(in the rows, 128 means zero)
which system made each run:
seq 1, X (11 x 18):
[[ 67 152 184 101 181 150 138 139 108 129 118 202 122 121 125 105  98 108]
 [ 79 129 141 216  86 130  95 157 140 100 123 132 158 159 145 154 123  85]
 [145  95  98 137 132 122 152 113 170 162  70 104 155  98 188 194 166 130]
 [191  84 143  76 135 200 192 118 122 100 129 140 172 129 144  91 121 143]
 [148 136 151  76 101 180  61 117 107 106 151 111 107 212  92 147 106 134]
 [ 76 107 157 126 114 128  90 133 170 176 167  86  68  73  78 176 116 129]
 [149 100 112 170 155 116 132 177  93 181 144 104 156  38  94  85 151  66]
 [126 173 117  87 217 104 120 173  80 108  71 165 198 143 129 117 130  93]
 [ 72 127 154 158 136 120 137 168 192  36  87 171 161 185 123 171  98 163]
 [193  86 113 205  71 124 122 116 213 118 109  73 144 140 139 176 152 185]
 [242  88 118  51 141 138 148  50 123 158 134  80 139  88 118 105 129 187]]
seq 2, P (11 x 18):
[[110 149 145 128 140 114 114 139 114 106 101 124 208 109 163 168 138 115]
 [121  51  85 138 133 121 151 129 145 109 125 135 131 130  97 156  95 116]
 [195 114 166 119  86 156 132 131 150 117 117 122 137 142 131 136 144 176]
 [131 153 117  72 125 126 130  55 120 138 167 104 118 122 145 132 103 145]
 [127 129 133 112 158 141 108 126  91 155 125 135  58 141  97  69 141 132]
 [ 89 184 160 154 144 105  75 155  99 123 134 119 139 106 117 125 155 131]
 [101 121  78 153 140  77 135 182 128 121 132 109 150 106  99 136 120  79]
 [162  89 141 137 129 133 165 180 169  96  82 126 190 129 125 123 124 113]
 [148 102 116 114 129 159 144  72 178  92 128 115 172 156 151 167  92 158]
 [168 111 104 112 118 147 141  68 148 143 134 129  58 159 126 121 129 194]
 [144 195 163 123 117 120 105  75  94 164 159 128  79 115 139  67 143 166]]
seq 3, C (11 x 18):
[[133  86 151  84 123 108 115 155 123 103 107  97 139 119  92 128 115 117]
 [138 113 146 103 160 141 100 138 150 135 123  70 131 108  94 125 136 135]
 [155 123 111 110 168 114 131 142 156 161 120 112 109  97  89 136 137 153]
 [162 134 144 126 143  73 123 133 132 146 101 138 122 102  93 103 119 150]
 [132 133 145 146 157  77  98 111 151 115  83 112 151 126 115 117 118 151]
 [125  93 127 172 155 112 123 112 160 123  88 101 138 107 135 133 150 160]
 [164 109 132 171 147 141 150 119 143 125 121 139 144 101 127 110 153 178]
 [149 123 131 148 128 114 160 111 146  84 133 156 141 132 117 105 111 189]
 [100 124 138 152 106  98 143 100 150  70 141 105 126 125 133  98 119 172]
 [103 153 103 164 132 126 152 114 149  95 154  82 129 115 154  94 158 159]
 [113 160  89 166 145 130 189 143 144 118 146 144 118 125 151  84 147 137]]
seq 4, D (11 x 18):
[[127 129 166 175 147 164 114 165 137  87  81 160 149 177 136 108 150 141]
 [150 129 106 110  72  67 161 144 171 102 130 114 148 130 122 159  96 133]
 [125 106 116 172 116 159 124 119 128 140 194  82  95  95  97  88 142 132]
 [129 206 169 106 170 156 128 101 144 144 133 145 142 132 152  98 121 148]
 [ 98 119  95 114 136  92 151 121 119 126 103 185  86 170 123 122  85 103]
 [160 123  87 184  94 116 119 149 115 138 102 105 111 158 150 122 182 123]
 [124 155 130 128 105 114 148 112 112 140 163 106 189  60 172 148 133 107]
 [ 77  76 181 138 144 181 151 112 132 114 131 164 129 104 137 116 105 120]
 [166 121 133 106 114 169 142 138 184 104  99 135 125 202 130 142 114 148]
 [165 142  86 100  63 114 128 137 110 138 191 104  92 144  98 137 119 127]
 [126 166 167 121 131 139  99 117  81 177 149 104  97  92 134  68 156 105]]
seq 5, X (11 x 18):
[[127  98 101 100 117 142 149 145 125 106 119 124 100 151 129 151 146 148]
 [156 150 137 113  98 155 140 155 149 133 162 110 111 124 115 122 140 147]
 [146 136 112 102 115 103 123 130 127 152 149 106 118 124 100 120  99  95]
 [104 137 126 129 175 123 126 137 135 147 119 125  99 125 105  88 120 106]
 [103 159 106 173 160 126 124 135 130 118 144 138 153 127 128 124 126 117]
 [139 129 109 158 135 109 137 123 138 137 102 171 146 135 143 161 123 137]
 [157 122 164 134 117 140 142 104 149 121 102 141 148 136 153 114 120 145]
 [138 104 136 114 107 147 108  78 116 110 130  97 128 152 139 124 119 138]
 [114 107 132 111 127 153 110 109 106 143 153 115  84 112 117 140 145 152]
 [122 138 142 126 112 129 124 159  90 150 165 135 122  84 109 122 140 110]
 [111 146 134 116 128  88 126 173 103 139 105 139 142 118 125 124 126  79]]
seq 6, P (11 x 18):
[[ 62 104  91 192 186 129 108 135 164 135 117  75 143  86 134 171 162 118]
 [207  98  77 188 143 110 167 166 141 140 121 163 178  92 105 145 146 154]
 [195 132 149 102  87  92 145  82 134  96 107 169 193 169 143 123  59 135]
 [107  84 139  92  91 144 109  47 139 105 104  78  65 196 152 107 107 133]
 [105 133 135 142 134 166 116  95 102 148 152  77  56  87 153  99 215 190]
 [126 193  90 145 167 103 133 148  38 144 198 169 143  70 104  88 152 132]
 [100 154 139 131 128  70 125 217  89  81 102 188 156 173  84  97  86  63]
 [ 61  93 158 149  87 127 134 187 212  64  90  71 161 156 143 166 117  90]
 [158  75  68 137 133 196 204 121 221 135 149  69 153  95 166 175 157 153]
 [227 146 111  97 165 179 186  62 136 164 152 212 136 132 140 115 107 200]
 [127 194 169 110 107 110  68  38  96 152 137 197  52 213 121  99  65 150]]
seq 7, A (11 x 18):
[[100  90 130 161 101 144 120 151 135 137 129  98 126 118 132 142 138  82]
 [141  80 122  89 123 156 145 140 108 154 129 122 130  94 131 161 139 105]
 [143  86 133  99 118 121 117 124 103 132 134 154 125 134  87 142  83 108]
 [133 113 145 123 103 105  66 126 127 133 107  95 113 158 102 146 115 111]
 [136 121 116 130 137 103  95 150 136 148 125  67 151  91 106 152 143 104]
 [163  88 101 125 177 133 130 170 123 135 106 131 158 113  88 139 134 118]
 [138 111 132 102 150 106 113 136 125 102  73 161 160 160 116 163 107 135]
 [110 116 117 137 105  81 109 123 164  82 109  96 156 146 125 172 111 145]
 [158  91  96 133 131 125 134 116 155  99 129  59 153 110 125 141 153 170]
 [162 110 106 101 191 133 127  93 107 105 130 121 153 113 101 116 129 183]
 [119 162 130 141 171  99  83 114 114  89 118 157 126 163  93 129 121 190]]
seq 8, A (11 x 18):
[[109 131  54 164 153  53 160 171 118 105 115 137 120 113 110 116 148 135]
 [157  94 177 165 129 143 144 134 129  95  68 157 182 123 159 118 152 159]
 [ 75 133  98 104 134 136 144  90 106  57 148 121 169 152 169 156 114 135]
 [105 101 132 129  95 123 148 121 154  85 157 107  75 112 109 131 145 211]
 [192 159 151 121 120 172 105  84 112 131 181 107 153 120 125 108 135 176]
 [119 196 102 105 174 112 114 132  93 121 157 122  94 151  95  61 129 135]
 [112 191 187 172 153 124 112 176 159 146 105 155 116 120 121  95 149 144]
 [123 193 105 150 128 159 169 166 155 133 135 150 175 144 185 140 140  91]
 [113 110 109  99 106 126 233 142 163 112 115 159 103 131 169 101 116 119]
 [118  92 172 130  98 168 155  40 158 127 134 142 116 139 169 109  80 133]
 [ 97 136  96 130 109 143  99  40 107 165 183  93  58 138 148 129 125 129]]
seq 9, V (11 x 18):
[[186 156 109  96  73 165 137 134 100 102 160 115 170 142 168 180 174 174]
 [ 99 121 136  61 114 141 174 106 155 147 165 167  61 111 116 158  88 154]
 [131 163 143 179  88 178 135 127 127 170 167 137  87 158 149  61 127  76]
 [109 202  81  77 157 103 135 124  98 155 110 114 140 143 184 135 147  81]
 [ 89  98  97 133 142  80 212 175 158 102  79 152 110 122 138  98 123 108]
 [148 123 143 180  90 153 132 178 187  99  95 132 186 175 152 168 125 107]
 [149  85 147  93 133 146 100 119 159 195  74 129 120 113 137 221 134 119]
 [176  77 114 160  52  99 129 125 100 185 137 125  73  83 117 129 156 129]
 [107 167  81 134  49  79  96 114  74 118 196 135 110 152 126 174 108 118]
 [ 12 146 146 132 148 104 103 140 102 129 142 164  78 132 104 124  87  74]
 [105 139 159 166 164 122 106 206  84 129  89 128 174 118 120  65 145  37]]
seq 10, Q (11 x 18):
[[132 164 121 142 180 117 136 182 182 143 111 113 125 115  97 112 144 138]
 [140 159 116 151 150 113 136 140 156 110 161 147 185 124  94 130  79 122]
 [150 138 106 140 111  74 121 104 164  97 126 113 118 170  99 116  91 162]
 [103 155 137 135 130  67 124  87 146 109 134  82 128  89 137 109 132 174]
 [120 152  74 137 165 126 123  98 109 128 185  80 118 102 115  95 143 144]
 [156 189  78 135 142 119 146 143  85 113 155 149 123 147 130  97 162 163]
 [110 160  87 157  75  89 170 148 106  93 150 146 140 140 164 121 134 114]
 [112 116 102 147  79 136 186 150 174  96 145  83 109 133 156 109 148 127]
 [118 131 156 119 117 193 180 128 164  87 181 113 134 110 139 103 133 165]
 [125 137 150 124  89 183 126  89 108 102 201 154 100 153 118 119 106 167]
 [129 156 157 140  62 130 112  74  90 157 147 154  66 142 166 116 145 156]]
seq 11, V (11 x 18):
[[124 147  97 189 163 148 141 176  98  96  97 133 164 127 172 121 218 155]
 [161 127 152  72 133  98 176 150 154 106 103 189 195  94 127 183  96 165]
 [172  51 183 127  75 183 129  95 168 128 112 132  96 175 116 111  87 128]
 [135 153 127 123  87 169  81  83 126 184 166  40 102 111 170 158 178 123]
 [100 143  37 119 150 100 174 119  71 167 186 165  78  74 127 135 145 132]
 [ 95 192 139 166  93  90 161 161 100  77 142 220 119 181 135  78  99 123]
 [ 79 154 188  92 153 136 113 134 167 113  74 116 182 170 158 118  71  39]
 [140  42 118 126 179 164 142 167 150 150  39  62 136 107 146 114 189  86]
 [209  99  80 141  78 108 162 188 141 114 125 110 159  92 124 202 196 198]
 [155 114 132 113  61 122 120 105 167 141 181 194  85 149  75 217  62 185]
 [102 157 183 169  84 150  50  63 112 216 169 135  38 148 118  97  91  78]]
seq 12, C (11 x 18):
[[ 96 101 135 128 100 113 110  85 120 123 110  88  99 138 158 126 135 119]
 [124 149 117 141 161 171 120 105 105 153 156 117 139 101 152 126 161 131]
 [132 130  85 144 142 128 150 149 107 135 145 190 111 139 106 137 119 131]
 [115 134 175 133  76  98 117 156 107 105 121 156 131 137 122 125 115 117]
 [121 128 125 121 115 139 108 129 137 101 124  73 174 146 149 150 132 101]
 [134  90 102 104 148 177 155 134 127 144 124 107 105 124 137 126 156 116]
 [149 141 152 109 140 156 142 137 119 157 161 166 115 109  95 106 106 127]
 [126 157 129 111 106  84  99 125 140 123 139 132 113 156  95 146  89 132]
 [106 133 127 113 112  84 103 120 112 136 101  77 121 115 151 142 153 114]
 [138 125 106 141 185 148 122 132 103 157 111 118 152 108 138 113 156 102]
 [139 105 133 149 157 149 134 157 134 143 107 192 118 140  96 137 115 129]]
seq 13, D (11 x 18):
[[143 109 131 153 159 134 169 134 139 124  92 186 154 134 138 105 113 126]
 [143 115 109 168  76 114 133 123 140  81 136 124 152 172 132 130 106 129]
 [137 134 133 134  78 125 148  98 141 126 174  88 107  96 142 110 141 165]
 [115 154 131  99 168 175 156  93 130 141 157 119 115 123 147  76 118 117]
 [103 163 116 113 137 139 144 140 112 118 108 185  95 190 148 117 123 119]
 [150 123  96 140  76  88 155 168 114 141  98 133 111 144 151 123 150  95]
 [114 126 131 162  90 136 130 138 119 143 154  85 164  84 162 132 147  77]
 [ 88 120 188 128 127 179 148 120 159 137 139 151 146  88 155 154 113 121]
 [153  92 139 108 123 181 149 134 174 134 119 162 111 176 109 144  86 121]
 [188 146 112 114  66 139  97 129 119 147 160 113  94 181 103 137 121 127]
 [134 168 150  92 104 105  93  98  81 188 148  96  93  97 137 106 140 105]]
seq 14, Q (11 x 18):
[[127 158 132 158 134 126 129 170 118 139 126 161 165 111 135 143 140 108]
 [149 113  96 133 109 125 151 145 160 130 124 129 139 157 123 138  99  91]
 [132 109 167 120 122 117 147 134 170  96  97 118 137 129 124 110 115 154]
 [ 94 116 151 125 139 136  98  94 139 107 157 100 138 111 109 141 106 147]
 [152 151 120 113 140 125  93 105 111 161 149 124  89 125 101 131 137 165]
 [148 169 125 131 129  92 117 116  74 157 127 145 139 111 143 102 138 112]
 [110 133  78 144 142 106 142 142 109 129 105 120 122 155 150 101 139  77]
 [108 121 107 151 146 133 171 185 163 104 104 133 138 124 136 134 153 130]
 [138 108 127 143 110 156 153 153 174  96 164 126 170 118 109 160 103 139]
 [166 121 156  92  88 133 125  96 155 101 153 112 124 146 106 132  94 172]
 [108 144 177  98 110 102  94  68  98 124 143 107 100 111 129 101 117 157]]

runs to name:
seq 15 (2 x 18):
[[146 127 129 100 151 137 125 113 171  76 101 106 155 186 121 123  97 148]
 [126 137  77 113 100  97 130 138 116 103 170 113  77 141  90 137 137 174]]
	D
seq 16 (2 x 18):
[[162 101 148 133 152 166 137 127 110 194  94 179  75 111 131 114 164 144]
 [122 174 168 146 111 116  71  96  76 157 157 167 157 104 134 161 112 124]]
	P
seq 17 (2 x 18):
[[ 76  95 124 151 141 116 140 105 138 109 118 124 118 107 142 131 127 139]
 [165 118 109 171 107 152 137 143 120 124 154 128 134 127 122 116 149 145]]
	P
seq 18 (2 x 18):
[[137 103 166 139 116 145 141 161 137  77 150 148 161 106  91 138 122 176]
 [184 116 140 127  91  87  78 144 121 128 104  96 137 140  92 147 134 143]]
	X
seq 19 (2 x 18):
[[195 136  72 133 169 131 141 120 160 142 119 116 149 163 109 104 108 120]
 [123 129 133 123 147  72 148 122 124  63  93 156 166 135 127 113 106 167]]
	Q
seq 20 (2 x 18):
[[125 121  90 131 153 148 106 123 124 126 130 127 106 177 106 128 119 116]
 [155 163 121 126 107  96 114 140 102 142 123 140 120 125 133 144 158 153]]
	D
seq 21 (2 x 18):
[[183 172 168 106 125  79  72  79 120 208 129 141 136  91 106 149  95 132]
 [144 122  90 120 161  50  61  72  89 143  70 122 126 155 121 161 123 143]]
	C
seq 22 (2 x 18):
[[146 164  98 102 158  91 126 193 148 150 119 141 158 116  90 182 121 115]
 [150 116 152 143 154 102 154 169 192 110  90 142 157 134  89  98  89 122]]
	X
seq 23 (2 x 18):
[[ 76 115  99 160 175  95  86  76 131 134  98 140 100 173 117 128  85  97]
 [ 92 133 135 210 168 162 133 103 149 147 130 151 126  91 160 133 164 166]]
	X
seq 24 (2 x 18):
[[137 159 141 108  98 111 109 181 110  94  97 156 122 184 121 156 146 151]
 [127 148 155 115  86  95 147 158 167  87 134  83 181 111 135 126 113 119]]
	A
seq 25 (2 x 18):
[[144 134 104 152  94 121 117 138  65 141 163 139 145 106 133 140 151 111]
 [ 92 140 130  85 112  91 127 140  88 100 133 163 112 140 113 140 105 127]]
	V
seq 26 (2 x 18):
[[197 189  97 149 112 146 133 130 111 149 125 154 132 205 153  73 128  96]
 [ 89 165 130 140  46  65 131 100  83 141 142 138 111 120 182 124 119  85]]
	D
seq 27 (2 x 18):
[[110 136 109 153 109 106 140 140 101 140 140 176 129 120 137 148 120 105]
 [128 107 152 136  80 130 144 158 124 130 116 153 133 133 139 133 117  89]]
	P
seq 28 (2 x 18):
[[109 185 130 216  78  87 110  96 156 141 159 161 144 151 151 134  79 104]
 [119 144  96 160  68 124 128  97 111 113  91 119 123 189 222 149 169 123]]
	C
seq 29 (2 x 18):
[[155 166 113  93 159 155 122 130 164 124 138 114 108 179 101 118 114 152]
 [139 164 128 143 165 125 130 110 181 166 124 104  94 123 122  88 130 145]]
	V
seq 30 (2 x 18):
[[137 127 146 147  73 118 153 167 117 160 101 130  38 114 151  90 203 155]
 [161 199 142 119 159 120 154 122 128 126 142 156 231 106 154 105  94 107]]
	C
seq 31 (2 x 18):
[[ 89 120 128 134 131 110 131  90 122 141 123  98 121 107 159 103 119  88]
 [122 119 106 142 184 163 136 141 131 133 120 121 104 132 119 101 161 140]]
	Q
seq 32 (2 x 18):
[[135 108 176 107  77 125 145 116 147 107 151 136 117  88 123 160 128 203]
 [142 121 161 105  86 153  88  66  87 142 183  77 124 105 128 111 121 124]]
	Q
seq 33 (2 x 18):
[[133 131 175 159  82 112  76  66  76 111 134 123 115 150 136  83 123 147]
 [ 84 133  93 121 101  90 113 126  60 106 137  76  93 125 149 108 171 114]]
	P
seq 34 (2 x 18):
[[124 157 154 194 147 147 158 143 143 161 101 167 157 111 174  82 136  82]
 [153 122 127 179 109 167 146 116 181 130 109 180 144 195 154 142  92 112]]
	C
seq 35 (2 x 18):
[[150 114 109 133 127 128 156 115 187 141 135 109 104 142 111 103  96 127]
 [158 144 105 139 162 152 111  86 130 158 154 107 115 141 113  88 118 125]]
	X
seq 36 (2 x 18):
[[198 148 146 107 122 124  59  98 112 158  80  95 111 167 136 142 169 168]
 [112 174  98 140 168  49 109 134 108 129 150 101 178  79  97 110 107 103]]
	A
seq 37 (2 x 18):
[[105  94 113 127 105 121 163 147 112 113 152 137 120 113 114 116 106  96]
 [138 133 151 141 108 156 117 151 153 110 122  99 119 155 129 118 151 146]]
	Q
seq 38 (2 x 18):
[[118 205  97 157  88 102  85 163 137 125 138  77 150 160 155 171 161 106]
 [ 82 104  94 115 188  85 138 152 143 163  99 173 104 100  91 174  98 102]]
	V
seq 39 (2 x 18):
[[147 123  97 131 145 115 152  95 204 152 139 159 101 138 103 165  79 170]
 [174 106 170 166 114  90 112  80 124 114 128 117 158  91 110  85 112 173]]
	Q
seq 40 (2 x 18):
[[128 145 114 108  95 126 148 147 142 123 131  90 137 138 158 134 140 102]
 [131 115  90  96 134 145 169 138 150 131 131 117 106 144 127 123 122 112]]
	X
seq 41 (2 x 18):
[[148 135 144  94 140 161 154 161 119 163 131 111 106  87 133 102 172 132]
 [156 153 116 107 164 114 142 138 144 147 142 158 144 132  87 108  79 111]]
	C
seq 42 (2 x 18):
[[132  89 104 126 131  71 158 150 103 119  95 121 169  70 137 137 144 115]
 [153  99 154 156 171 156 114 151 122  99  95 121 152 149  96  65 134 127]]
	C
